One vector is turned by the same rotation once a step. Each row is the vector after some number of steps, and that number follows the row.
The counts run from 0 to 497.
[-1.95  2.08 -2.36  0.80 -2.44  1.10  1.32  0.94  2.93  1.69 -0.75  1.22
 -0.74 -1.01 -1.45 -1.23  0.27 -2.12  3.70 -2.22  0.54  1.34 -0.19 -2.52
  2.45  2.25 -1.37 -2.62 -1.18 -4.47  2.59 -0.90  3.34 -0.81 -0.13 -1.33
  3.57  2.50  0.85  0.83  0.18  1.83 -0.12 -0.70 -0.64 -3.18 -1.67 -1.67
  0.80 -1.74  0.80  0.65  2.03  0.36 -3.10  1.71]	322
[-1.28  4.14 -0.88 -1.21  0.14  0.71 -2.98 -0.30  0.84 -0.24  0.30 -1.67
 -2.87  0.16 -1.50  2.23 -0.64  0.04  1.09 -3.24 -0.98 -1.16  1.99 -1.01
  0.43  3.61 -2.66 -2.51 -0.91 -3.63  0.99  1.08  0.37 -2.30  0.41  0.28
  0.44  1.68 -0.28 -0.94  1.00  1.92 -3.22 -0.67  1.09  1.73 -0.90  1.64
  0.21 -3.22 -3.36 -1.67  2.51 -2.29 -2.61  2.77]	369
[ 0.14 -0.95 -0.43  0.56 -1.96  0.28 -4.19 -2.70  2.09  2.21  0.78 -2.21
 -0.75 -0.94  0.44  0.89 -1.13  2.23  2.49 -1.62 -2.22 -1.45  0.02  1.14
  1.26  2.83 -1.68 -1.62 -3.72 -2.18  2.65 -0.14  2.54 -2.76  0.86  0.11
  2.40  0.61  0.07 -0.43  0.15  1.52 -1.81 -0.86  2.53  1.47  1.29  1.03
 -1.89 -4.35 -1.99 -1.63  3.22 -0.73 -1.23  2.69]	380
[-2.18  4.72  1.15  3.51 -0.87  1.45  1.21  1.90  3.19  2.46 -1.96  3.22
 -0.11 -2.60  0.86  0.35  1.21 -1.54 -0.78 -0.06 -0.69  0.17 -0.53 -1.60
  1.88  2.73 -1.68 -1.24  0.59  1.70 -0.86 -0.58  2.58 -0.22 -3.31 -1.43
  1.11  3.01  2.16  0.72  0.28  4.34 -0.28  1.12  0.34 -1.13 -0.17 -3.48
  0.84 -1.50 -1.98  0.30  1.25 -0.70 -1.67 -0.18]	31
[ 0.38  0.40  1.36  2.38  0.54  2.54 -2.32 -2.49  1.32  0.76  0.69 -1.28
 -1.49 -1.39  1.99  0.00  0.36  1.00  3.18 -2.90 -4.14 -0.46 -0.28  2.11
  0.71  1.81 -3.83 -1.42 -2.83 -1.65 -0.13  1.16  2.31 -2.21  2.33  1.10
  0.64 -1.00  1.32  0.09 -0.95  1.71 -1.64  0.70  1.89  2.19  0.44 -0.47
 -0.40 -3.32 -0.10 -1.77  3.53  1.15 -3.27  3.00]	94
[-1.71  0.01 -0.47  2.42 -0.16  1.47 -1.28  0.68  3.01  4.12 -2.28 -0.02
  1.98 -2.09  1.12 -1.01 -0.60  1.25 -1.31 -0.93 -1.05  0.07 -0.53 -1.95
  2.70  2.76 -0.07 -2.17 -1.07  1.30  0.00 -0.43  3.70 -2.58 -0.38 -1.83
  0.35  0.30 -0.73 -1.90  0.02  3.63 -0.58  0.72  1.41 -3.47  3.59 -3.89
 -1.05 -3.59 -2.24 -1.18  0.09  0.93  0.96  1.76]	3
[-0.98  3.47  1.22  3.76 -1.53  1.88 -0.29  0.18  2.07  1.33 -0.26  2.37
 -1.03 -1.88  1.45  1.28  1.95 -1.66  3.42 -1.95 -2.67  0.92  0.06  0.11
 -0.29  3.14 -3.68 -0.89 -1.83 -0.79 -0.55 -0.14  1.64  0.80 -0.57 -0.39
  2.07  1.62  5.23  0.63 -1.06  2.05 -0.04  0.85  1.50  2.06 -1.32 -1.35
  0.95 -1.33 -0.64 -1.39  2.71 -0.86 -3.60  1.28]	64
[-1.04 -0.16  1.24  1.94 -5.39 -0.10 -0.31  0.81  2.19  1.74 -1.19  1.72
 -0.06  0.23  0.83  0.73  2.18  0.44  2.35 -0.66 -0.37  1.05 -0.75 -0.47
  5.48  1.63 -2.97 -1.50 -0.03 -0.83  2.46 -0.13  2.23  2.93 -2.08  0.67
  3.75  1.75  2.04  0.30 -1.74  1.32  2.82 -0.15  1.19 -1.59 -1.66 -1.94
  0.05 -1.07 -0.17 -1.01  2.93  0.11 -3.14  1.10]	185
[-1.91  4.13 -0.71  0.58  1.85  1.24 -0.28  2.65  1.76  2.36 -2.11 -0.46
 -1.39 -2.23 -2.24 -2.16 -1.87 -2.04  0.19 -2.48  1.43  0.59 -0.91 -3.53
  1.97  2.35  1.00 -1.15  1.28 -1.96  0.25  1.10  2.48 -1.03 -0.73 -1.41
 -0.51  2.22 -2.14  0.60  0.35  3.60 -0.12  0.64 -0.90 -3.42  0.47 -4.17
  1.01 -3.03 -0.91  1.14  0.17  0.33  0.25  1.55]	296
[-1.60  1.66 -1.67  2.24 -3.42  1.88 -0.26  0.85  2.50  3.06 -0.22  1.37
 -0.43 -1.05 -0.48  0.29  0.14 -1.68  3.84 -1.95  0.13  1.94 -0.76 -2.69
  0.47  3.82 -0.89 -0.73 -1.33 -2.89  0.86 -0.91  3.04 -1.86  1.06 -2.24
  2.61  2.31  5.15  1.09 -1.10  2.00  1.79  0.98  0.86 -1.76 -0.21 -0.53
  0.82 -1.82 -1.19 -0.78  2.38 -0.48 -2.44  1.80]	51
[ 0.32 -1.15  1.05  0.42 -1.59 -0.72 -4.04 -1.53  0.98  1.79  0.65 -1.66
 -3.08 -1.99 -1.82 -1.39 -1.69  2.39  1.35 -0.68 -0.07 -1.79 -1.55  0.64
  3.10  2.40  0.19 -1.00 -0.87 -0.67  2.04  0.02  2.86 -1.54 -2.14 -0.35
  0.30  2.75 -3.06  1.95  0.95  4.70  0.75  0.41  0.90 -1.83  1.76 -0.28
 -0.26 -3.81 -3.28  1.68  2.82  0.52 -0.99  0.85]	413
[ 0.41  2.13  2.14  0.66  1.36 -0.86 -5.33 -1.16  0.43  0.96  0.04 -1.47
 -3.34 -1.71 -1.59  0.56 -1.22  1.65  0.50 -1.00 -0.88 -2.70 -0.29  0.52
  1.38  3.31 -1.01 -0.91 -1.48  0.01  1.22  0.52  1.75 -0.66 -3.30  0.87
  0.14  2.12 -3.25  0.58  1.47  4.73 -1.55 -0.74  1.71  2.24  0.73 -0.30
 -0.78 -4.36 -4.04  0.22  2.58 -1.80  0.00  0.58]	399
[ 0.15  2.38  2.30  0.59 -1.04 -1.39 -1.52  1.35  1.62  1.34 -2.48 -0.69
 -2.06 -0.99 -1.78 -0.28 -0.57  0.45  0.54 -0.51  0.60 -1.19 -2.00 -0.47
  6.04  0.62 -1.02 -1.72  1.81 -0.84  1.96  2.09  3.10  1.29 -4.25  2.32
  0.89  3.24 -3.34  1.65 -0.16  3.44  0.84 -0.32  0.09 -1.72 -1.67 -3.17
  0.08 -2.52 -1.35  0.95  2.40 -0.33 -0.58  0.65]	161
[-0.34  1.62  0.31  1.67  1.08  0.73 -4.32 -1.34 -0.26 -0.58  1.99 -0.57
 -2.49 -0.59 -0.86  0.29  1.47  0.75  4.39 -2.76 -3.54  0.30  0.27  0.55
 -0.32  3.74 -3.37 -1.48 -3.63 -2.45  1.21 -0.25  0.90  1.44 -0.14  0.98
  1.12  0.09  0.79 -1.14  0.23  2.45 -2.23 -0.83  1.55  3.29 -0.18 -0.03
  0.31 -2.99 -1.53 -0.63  2.84 -1.61 -3.51  1.27]	97
[-1.29  1.47 -1.01 -0.52 -2.08  1.11 -3.05 -1.67  1.21  0.38  2.67  0.13
 -4.41 -2.28 -0.82 -1.07 -1.16  0.03  2.87 -2.57 -0.36 -0.16  0.90  0.65
  0.11  1.91 -1.99 -1.41 -2.28 -3.86  1.78  0.95  1.25 -2.85  2.32 -1.36
  1.40  1.97 -0.34  1.25  0.48  1.63 -2.12 -0.25  1.53  1.13  0.21  0.60
  0.83 -2.90 -1.06 -0.59  3.85 -0.84 -4.53  2.53]	85
[-0.33  0.59  0.33 -0.14  0.22  1.20 -3.14 -0.63  0.96  0.08  2.22 -0.77
 -3.00 -1.88 -0.58 -1.78 -0.93  1.88 -0.20 -1.04 -2.35 -0.85 -0.22  2.11
  2.81  0.96 -2.54 -2.69 -0.61 -0.32  0.82  1.62  2.65 -2.52  0.88 -0.45
 -1.92  1.71 -4.06 -0.42  1.87  3.71 -3.60  1.04  0.26 -1.11  1.68 -1.73
  0.73 -2.93 -2.52  0.54  2.83 -0.70 -3.63  1.84]	118
[-2.68  1.74  2.17  0.25 -2.56  0.87 -2.29 -0.70  1.64  1.81 -0.45  1.75
 -2.97 -2.28  2.87 -0.34 -1.49  1.16 -1.59 -2.41  1.23  0.91  2.00  0.53
  2.48  0.96 -2.45 -0.81  1.14 -0.16 -0.42  3.22 -0.20 -1.99  3.47 -1.20
  1.20  0.25 -0.61 -1.20 -1.35  1.00 -0.41  0.37  3.98  0.71  2.24 -1.58
 -0.69 -2.54 -1.09 -3.14  2.90 -0.59 -3.00  3.08]	224
[-1.13  2.86 -0.92  2.52 -2.72  1.64 -0.57  2.02  1.95  2.53 -0.44  2.15
  0.00 -0.80 -0.04  1.31  1.12 -2.47  3.26 -1.52 -0.68  1.83 -0.52 -2.87
 -0.11  4.37 -1.39 -0.58 -1.00 -1.97  0.60 -0.87  2.32 -0.26  0.62 -2.29
  1.86  2.36  6.05  0.38 -1.35  2.38  1.23  1.40  0.74 -1.05 -0.61 -1.15
  0.99 -1.70 -1.44 -0.87  1.54 -1.18 -2.71  1.71]	50
[-1.01  3.05  1.72  1.43 -2.69  0.93 -1.03  2.43  1.11  1.53 -2.57  0.49
 -0.55  0.87  1.50  2.84  1.39 -0.23  0.39 -2.82 -0.52  1.77  0.48 -2.05
  3.48  2.51 -2.93 -1.16  2.53 -0.38 -0.88  3.06  0.50  1.81  0.96  0.83
  1.06  0.87  3.76 -1.14 -3.10  0.94  2.08  1.80  1.56 -0.03 -1.10 -1.89
 -0.65 -1.21 -1.32 -3.10  2.14 -0.39 -2.43  3.30]	197
[ 0.65 -1.04  2.01  3.27 -0.78  1.19 -2.17 -0.81  1.40  2.24 -0.91 -0.57
 -0.64 -0.90 -0.05 -0.50  1.58  2.61  2.11 -0.46 -3.57 -0.65 -1.95  0.77
  3.80  2.51 -2.22 -1.04 -0.86  1.06 -0.37 -0.65  3.32  0.98 -3.31  0.71
 -0.02  0.26  0.55  0.59  0.36  5.77  1.53  2.21  0.08 -2.26  1.28 -1.40
  0.52 -2.20 -2.78  0.94  2.51  2.26 -1.80  0.60]	422
[-2.01  3.89 -0.90 -1.53 -2.32  1.07  0.36 -1.03  3.08 -0.07  0.28  0.41
 -2.36 -0.91  0.38  0.24 -0.85 -0.82  0.54 -2.31 -0.21 -0.74  2.06  0.35
  1.43  1.26 -4.21 -3.18 -0.67 -3.64  1.54  0.99  1.64 -3.47  1.01 -0.20
  2.00  2.84 -0.39  0.66  1.07  1.39 -3.58 -0.79  0.66  0.86 -1.64  0.82
  0.78 -2.28 -1.02 -1.44  3.58 -1.03 -4.40  2.97]	355
[-0.20  0.53  1.22  1.81  0.40  2.08 -2.39 -0.83  1.26  1.66 -0.40 -1.95
 -1.21 -0.64  1.31  0.20 -0.22  3.07 -0.23 -1.07 -3.40 -1.59 -0.11  0.99
  3.20  2.63 -2.67 -1.79  0.00  1.79 -1.87  1.10  3.13 -2.41 -1.04  0.03
 -2.09  0.22 -1.04 -0.06  1.15  5.17 -1.48  2.34  0.39 -1.75  2.20  0.17
  0.00 -3.36 -4.59 -0.34  3.02  1.36 -1.88  2.43]	404
[-1.69  3.13 -0.04  1.30  1.68 -0.21 -2.12  2.43  0.80  2.29 -1.65  0.71
 -1.61 -2.56 -2.85 -2.23 -0.76 -2.03  1.83 -1.84  1.28  0.93 -1.33 -3.67
  1.16  3.26  1.53 -1.15 -0.66 -1.65  1.64 -0.42  1.92  1.47 -2.53 -1.43
  0.54  2.48 -1.93  0.05  0.59  3.83  0.04 -0.92 -0.17 -1.88  0.52 -5.03
  0.48 -2.96 -0.68  1.20 -0.03 -1.40  0.17  0.36]	294
[-0.16  3.34 -0.12  1.90 -0.89  0.16 -0.96 -0.42  2.37  0.64 -1.05  0.09
 -0.45 -0.88  0.28  2.40  0.85 -1.47  3.30 -2.42 -1.45  0.02  0.37 -0.46
  0.29  3.07 -3.44 -2.34 -3.11 -2.96  2.11  0.34  1.72  0.61 -1.06  1.47
  3.72  1.34  2.52 -0.61 -1.38  0.24 -1.55 -1.91  1.61  3.55 -2.22 -0.89
 -0.88 -3.19  0.39 -1.78  2.46 -1.75 -1.69  1.57]	350
[-1.62  1.93 -0.05  1.85  0.92 -0.51 -2.27  2.01  1.65  2.33 -0.77  1.47
 -1.33 -2.94 -2.49 -2.72 -0.01 -1.97  2.19 -1.51  0.67  0.41 -1.51 -2.62
  1.37  3.00  1.25 -1.39 -1.57 -1.45  2.57 -0.86  2.08  2.01 -3.35 -1.26
  1.92  2.34 -2.28  0.43  0.62  3.89  0.34 -1.26  0.10 -1.94  0.77 -5.06
  0.13 -3.01 -0.47  1.88 -0.05 -0.76  0.18 -0.45]	293
[-2.01  3.36  0.05  1.62 -0.18 -0.41 -0.32  2.01  2.33  1.54 -0.83  2.51
 -1.76 -2.81 -2.20 -2.06 -0.41 -2.97  2.40 -0.93  1.39  0.87 -1.18 -1.86
  1.75  2.10  0.26 -1.42 -0.78 -1.95  2.40  0.06  2.24  0.81 -3.08 -0.95
  2.54  4.23 -0.92  1.20  0.69  2.75 -0.07 -1.13 -0.39 -1.45 -1.01 -4.78
  0.91 -2.54  0.63  1.76  0.77 -1.40 -1.14 -0.12]	309
[-2.75  1.21  0.52  1.17  0.97  2.38 -3.14  0.10  0.11  1.66  0.01  1.08
 -1.24 -2.12  1.29 -1.26 -0.12  1.95 -1.56 -2.46 -1.45  1.84  1.39 -1.07
  0.86  2.85 -1.39 -1.05  0.17  1.55 -1.82  0.88  0.67 -0.60  2.27 -2.13
 -1.45 -1.44 -1.47 -3.14  0.94  3.96 -1.36  1.41  2.33 -1.49  4.54 -2.43
  0.23 -2.47 -3.37 -2.10  0.58 -0.55 -2.56  2.02]	255
[ 1.18 -2.10  0.69  1.54  0.84  0.56 -4.02 -1.53  0.78  1.12  0.48 -3.16
 -0.86 -0.29 -1.36 -1.34 -0.18  2.55  3.08 -1.52 -3.14 -1.52 -1.43  1.01
  3.30  1.96 -1.23 -2.51 -2.37 -2.04  2.07  0.09  3.46  0.08 -1.85  1.68
  1.15 -0.14 -2.81 -0.13  0.26  3.26 -0.56 -0.64  0.42 -0.70  0.81 -1.59
 -0.96 -4.19 -1.32  0.71  2.53  1.22 -1.09  2.02]	127
[-1.83  4.56  1.53  3.40 -1.35  2.00  2.51  0.28  3.48  2.49 -1.69  2.84
 -1.20 -2.31  2.12  0.30  0.68 -1.80  0.53 -0.72 -0.92 -0.02 -0.39 -0.24
  1.92  1.87 -3.17 -1.34  0.19  0.24 -1.66  0.63  2.48 -1.34 -1.80 -0.47
  2.07  2.64  2.79  2.34 -0.54  3.69  0.12  1.15  0.37 -0.88 -1.09 -1.90
  1.30 -1.19 -0.77  0.04  2.87  0.91 -2.62  1.05]	46
[-1.22  3.70  1.58  3.95 -1.73  2.27  0.60 -0.24  2.68  1.40 -0.48  2.19
 -1.12 -2.01  2.02  1.16  1.72 -1.84  2.69 -1.97 -2.38  0.38  0.00  0.99
  0.72  2.31 -3.71 -0.91 -1.66 -0.31 -1.05  0.65  1.82 -0.26 -0.73 -0.03
  1.77  1.16  4.39  1.56 -1.18  2.04 -0.59  0.82  1.30  1.68 -1.84 -1.44
  0.48 -1.20  0.08 -0.91  3.08  0.65 -3.81  1.28]	63
[-1.67  3.15 -0.35  3.36 -1.50  1.42  0.12  2.78  2.68  2.91 -1.75  2.46
  1.09 -0.98  0.25  1.25  0.85 -1.74  0.66 -0.70 -0.96  1.38 -1.37 -3.01
  1.04  4.07 -0.58 -0.53  0.13  0.75 -0.58 -1.18  2.80 -0.62 -1.38 -2.25
  0.53  2.75  4.54 -0.64 -0.68  3.81  0.82  1.54  0.71 -1.96  0.58 -3.31
  0.53 -1.42 -2.65 -0.51  0.54 -1.02 -1.10  0.73]	33
[ 0.03  3.11  2.43  0.73  0.10 -0.92 -1.39  2.03  1.41  0.77 -2.72 -0.36
 -2.53 -0.31 -1.67  0.30 -0.11 -0.19 -0.20 -0.66  0.24 -1.24 -1.66 -0.97
  5.40  1.20 -1.34 -1.74  2.38 -0.25  1.05  2.28  2.37  2.52 -4.41  2.32
  0.07  3.52 -2.22  0.67 -0.35  3.84  0.58  0.58 -0.65 -1.44 -2.04 -3.72
  0.15 -2.37 -1.74  1.19  1.89 -0.88 -0.45  0.76]	162
[-1.07  6.24  1.09  1.08 -0.16  0.24 -0.44  1.23  1.85  1.26 -1.20  0.70
 -3.28 -2.32 -1.28  1.20 -1.57 -3.21  2.27 -2.64  1.31 -0.06  0.04 -1.72
 -0.29  3.33 -0.74 -0.23  0.23 -2.11  0.22  2.08  0.48 -1.15 -0.83 -0.29
  1.19  3.92  2.37  2.34 -0.84  2.41  0.14  0.29  1.13  1.89 -2.31 -1.40
  0.66 -2.38 -1.01 -0.63  2.38 -2.10 -1.32  1.54]	57
